(in the rows, 128 means zero)
Each path below is one point turned by a fixed rotation once a step. After each direction that follows a path, write how fast that rotation turns it, in deg/step (0 if it stays still).
Each turn is a multiple of 5 degrees from 10 to 175, or 0.
Each row of a path follows its step; steps can be skipped.
Path 1:
step 0: [123 122 126 133 128 137 130 129 133 131 124 119 127 136 127 130 132 125
 137 129 124 123 127 131 126 129 128 125 126 118 126 142 136 127 128 121
 123 126 125]
step 1: [123 125 134 131 128 129 137 132 125 126 119 133 118 126 131 129 133 129
 136 126 125 131 128 130 131 125 129 123 122 128 135 131 130 140 122 119
 128 134 129]
step 2: [121 126 133 129 135 129 132 133 135 122 120 124 133 136 129 132 128 136
 135 126 125 129 128 121 135 123 120 120 124 133 124 126 133 131 128 130
 132 122 135]
step 3: [131 127 121 126 131 131 135 132 130 120 127 128 133 132 129 130 130 121
 129 124 124 127 131 133 126 127 131 119 110 131 124 133 127 131 128 128
 119 121 130]
step 4: [134 132 137 123 120 134 131 122 126 118 132 129 126 130 132 125 130 124
 130 136 126 128 133 121 128 123 126 118 121 125 134 123 130 134 121 130
 125 126 129]
step 5: [134 125 128 134 128 130 124 123 134 123 123 124 136 134 131 127 128 135
 132 133 132 129 136 127 131 124 127 133 122 118 132 124 136 130 129 130
 118 120 129]
step 6: [131 120 125 135 129 131 130 131 119 126 123 131 131 128 131 119 138 126
 126 137 128 126 126 132 131 127 118 130 119 122 125 128 126 134 127 128
 121 132 122]
step 7: [124 124 128 133 121 133 138 123 126 124 125 127 120 132 123 131 137 136
 129 133 127 122 135 121 131 122 117 128 127 126 132 132 125 123 129 134
 127 131 126]
step 8: [133 130 125 131 131 134 131 132 123 128 127 126 120 136 123 130 128 140
 130 121 131 129 134 133 132 125 122 128 125 131 127 132 134 132 131 121
 118 125 119]
[127 129 129 127 125 130 127 126 123 130 126 130 126 127 127 128 125 131
 129 128 128 129 130 127 127 128 130 127 127 127 129 130 129 126 124 128
 127 128 131]
110
[128 126 126 128 129 127 128 127 124 127 128 131 126 131 128 125 128 125
 127 128 130 130 125 129 127 129 131 127 126 131 129 127 128 132 127 127
 127 132 126]
140
